Rotation paths and how fast each direction turns (degrees a step):
Each turn is a multiple of 5 degrees from 10 to 175, or 0.
Each row of a path follows its step; steps can be skipped.

step 0: [-2 -3 -7 -8 1 -2 0 -21 -5 3 -4 -8 -8 -15 -9 9 2 -9 -7 4 2 -8 6 4 -10 -1 9 -6 5 4 -1 1]
step 1: [-14 5 -5 0 2 10 -3 -8 -5 -2 11 -1 -18 7 7 -7 2 -10 7 -4 0 6 7 -1 -6 -11 11 2 -2 -1 7 -2]
step 2: [4 4 5 -1 3 -8 -7 -15 3 -8 -13 16 -6 3 -2 -6 9 -8 7 5 8 2 3 5 -4 -4 7 8 -2 7 -7 -9]
step 3: [3 0 -6 -5 3 -1 -3 -17 -8 7 6 -7 -9 3 -17 13 6 -7 3 -11 6 -3 -7 5 -3 5 1 0 -4 2 -1 -9]
step 4: [-5 5 -3 2 4 5 1 -6 3 9 -2 -8 -18 -11 -4 -14 4 -5 5 -5 -10 9 12 3 0 -6 3 -1 3 0 -2 -13]
step 5: [4 8 -5 5 11 -1 0 -7 -1 -8 5 11 0 0 1 -3 0 -9 4 -3 2 -2 7 15 -12 -4 -3 20 -3 8 -3 -5]
step 6: [14 4 -13 -7 6 2 -5 -9 -5 2 3 7 -6 -7 -18 -1 9 -4 1 -4 0 -9 -7 -8 7 -9 4 3 -2 -3 -5 -5]
step 7: [-2 10 -4 1 -4 5 -5 -3 -5 3 6 -9 -9 -19 1 5 7 -2 19 -6 -3 8 8 -3 2 6 0 8 2 10 -1 -5]
step 8: [1 4 -4 9 7 0 14 -10 -9 -9 -1 4 -1 0 -7 1 2 4 5 10 -9 -6 15 5 -3 -9 6 10 4 9 1 -10]
step 9: [-1 5 -14 -2 -1 0 -8 -19 -1 1 12 12 -10 -6 -5 1 -5 -4 -2 -2 0 -12 0 -6 -3 -2 4 0 2 9 -10 10]
step 10: [0 3 -1 -10 -2 2 1 -4 6 -8 3 0 -14 -8 2 7 5 -14 13 2 -3 4 -1 -12 -2 -4 12 4 6 7 12 -9]
[-1 4 -2 5 -1 -5 -2 -1 -1 2 0 -4 3 1 -2 0 0 -7 -1 0 0 1 0 -5 -1 -4 3 2 -1 5 -2 -2]  0
[-6 0 1 4 2 -2 -5 0 0 1 0 4 -3 -1 0 -5 0 2 1 -3 0 -2 3 -6 4 0 -3 -3 1 -3 -5 0]  145
[-2 -2 2 -2 -1 -3 1 -3 6 2 -1 2 -4 8 -1 0 -2 -4 -1 -3 -2 4 -2 2 -1 3 -1 -4 -2 2 0 -4]  40
[-2 0 1 3 -1 -3 2 4 -1 -3 0 2 -1 0 1 -6 -1 0 3 7 3 2 3 1 -1 4 -1 4 -2 1 3 -5]  120
